In the rows, zero is written as 128.
T: several groups of rows, each row roughly a mix of its group's hidden directions
T (106 x 10)
[[ 66 128 106 137 118 110 101  99 114 160]
 [159 130 180  91 111 135 118 137 163  99]
 [ 97 138 126 162  91 156 127 136 166 171]
 [118  95 127 128 110 178  96 104 153  90]
 [134 128 167 105 129  94 123  87 145  79]
 [155 136 134 142 147 103 142 142  58 148]
 [ 81 107 129 133 118 153  93  78 127 105]
 [ 72 126  95 145 114 115 100  98 121 161]
 [163 121  95 128 121  69 124 102 107 103]
 [ 67 138 114 137 114 121 101  93 112 162]
 [ 90 106 130 126 124 185 105  97 101 113]
 [158 165 132 132 153 108 178 156  98 135]
 [130 162 164 116 153 127 164 140  73 136]
 [ 94 137 123 161 136 153 120 179 152 164]
 [ 90 100 173 107 136 137 130  77 130 114]
 [143 115 111 125 120  72 117  76 138 100]
 [153 163 110 154 131 188 158 115 115 135]
 [144 168 164 126 157 104 168 138  91 134]
 [176 155 127 121 136 117 169 178 123 142]
 [107 134 113 152  90 142 118 156 186 150]
 [ 92 140 151 151 125 186 133 137 149 163]
 [128 143 123 139 121 198 134 169 119 149]
 [114  97 145 104 127  67  89 142 137 121]
 [ 97 138 110 159  99 119 117 150 168 174]
 [ 96  90 138 123 124 137  92  81 139  92]
 [ 96 132 109 154  83 133 110 155 155 170]
 [ 97 102 125 130 107 178  89  96 140 110]
 [159 125 124 104 135  57 133 117 107 106]
 [ 94 141 126 163  99 148 118 120 144 187]
 [ 97 107 122  99 101 145  87 106 171 108]
 [ 70 126 106 136 110 145  97  96 112 156]
 [ 90 114 136 112 111 156 114  95 185 118]
 [105 126 124 144  88 143  97 143 188 145]
 [179 124 167 112 143 137 148 151 142  85]
 [ 98 130 105 122 107 157 118 113 195 119]
 [135 150 130 129 148  58 153 152 121 152]
 [102  93 154 100 132  75  96 120 108 131]
 [119 147  93 159  90 140 114 162 163 158]
 [ 95 105 127 104 104 129  97 124 188 108]
 [114  91 127 129 113 180  93  97 143 102]
 [118 109 132 116 133  46 114 126 137 124]
 [ 84 125  94 151 105 119  92  98 146 158]
 [145 165 105 161 127 181 167 125 131 141]
 [ 92 128 149 117 159 128 107 162 185 124]
 [126 163 144 120 154 110 166 130  69 144]
 [ 92 101  97 134 130 146 112 155 101 179]
 [ 93  93 170 112 138 120 120  79 117 106]
 [122 103 124 122 112 194 107  93 123 104]
 [ 77 107 152 109 127 132  96  84 110 110]
 [100  95 174  97 142 101 125  96 109 108]
 [172 160 116 156 128 170 120 134 171 119]
 [169 156  81 147 118 131 134 174 118 142]
 [139 165 100 162 117 182 156 129 137 147]
 [116 146 186 111 157 108 141 125  84 139]
 [ 73 126 100 145 117  99  99 109 131 165]
 [147 127 141 138 143  96 141 148  59 148]
 [109 138 137 135 124 200 150 149 130 158]
 [158 158 125 129 133 187 137 165  98 128]
 [ 79 131 161 127 155 143 136 158 168 153]
 [147 117 147  96 166 127 152 100  92  86]
 [ 88 129 161 117 162 109 113 158 175 131]
 [182 139 106 123 112 134 139 131  68 117]
 [ 94 142 183  95 122 130 117 116 125  85]
 [119  99  88 149 129 187 119 129 105 152]
 [174 127 153 110 138 169 155 151 119  90]
 [161 150  79 147 110 116 122 176 136 148]
 [138 123 116 105 119 159 103 116 182  81]
 [ 88 118  96 152 145 112 122 114  90 174]
 [147 162  91 157 112 130 131 166 157 165]
 [108  99 130 122 121  67 130  80 143 123]
 [140 110 133  99 131  65 121  92 128  97]
 [161 123 100 131 126  75 108  95 123  90]
 [169 141 130 126 139  90 156 181 138 150]
 [130 136 165 152 124 174 118  97 175 143]
 [110 163 158 123 154 116 155 117  70 137]
 [153 159  84 158 114 168 134 154 147 147]
 [ 86 129 125 155 100 111 116 143 160 180]
 [153 156  79 156 119 123 120 170 156 146]
 [ 90  93 144 100 125  85 130 129  83 134]
 [ 92  90 132 130 124 132  88  82 143  98]
 [ 75 134  96 142 106 129  99 106 124 170]
 [123 165 152 133 153  79 152 126  94 158]
 [125 103 125  92 136  90 131 139  69 105]
 [166 122 102 140 107 115 135 108  63 119]
 [169 150 119 141 132 169 124 129 180 100]
 [110 108 114 147 118  57 118 100 145 136]
 [101 133 179 110 144 188 129 132 137 128]
 [110 105 114 145 122  68 116  83 151 122]
 [159 154 133 153 134 173 139 124 184 117]
 [147 162 102 158 119 184 162 135 124 137]
 [108  84  93 156 136 101  98 120 141 166]
 [ 92  94 167 111 137 111 121  77 129 108]
 [103  97 175  99 146 120 129  91 104 101]
 [146 163 101 157 123 186 157 127 145 133]
 [191 134 150 118 138 142 159 158 138  99]
 [170 160 127 129 141 108 169 170 115 154]
 [ 88 137 119 154  89 163 132 126 138 176]
 [127 101 100 135 120  55 111 110 133 117]
 [173 124 117 121 103 138 124 100  70 104]
 [ 96 103 179 101 144 122 145  87 112 116]
 [149 135 149 150 153  91 145 143  75 158]
 [161 151 130 115 141 160 133 183  88 122]
 [168 123 105 128 107 140 137 115  61 114]
 [ 95 135 149 117 156 106 129 159 187 143]
 [120 122 110 116 110 127  96 138 199 103]
 [132 158 143 131 126 197 154 147 126 155]]
which group is each row in? (one row of each group first)
[160 122 140 101 171 115 157 121 112  78] : N
[ 85 135 143 136 153 142 124 154 189 145] : Y
[102 104 108 154 149  93 114 158 127 179] : U

[168 140 137 154 145 102 158 175  97 135] : N
[105 103 134 106 126  91 120 126  62 140] : N
[175 137 135 129 160 113 132 129  65 120] : N
[ 83  91 113 131 117 116  83  92 148 121] : U
[170 136 131 130 143 134 142 137  56 121] : N
[150  94 106 132 101 160 100 136 181 117] : U
[152 138 156 109 122 169 142 113 131  67] : U
[166 125 104 131 126  83 125  89  98  93] : Y
[109  94 155 102 131  73  89 127 138 121] : N
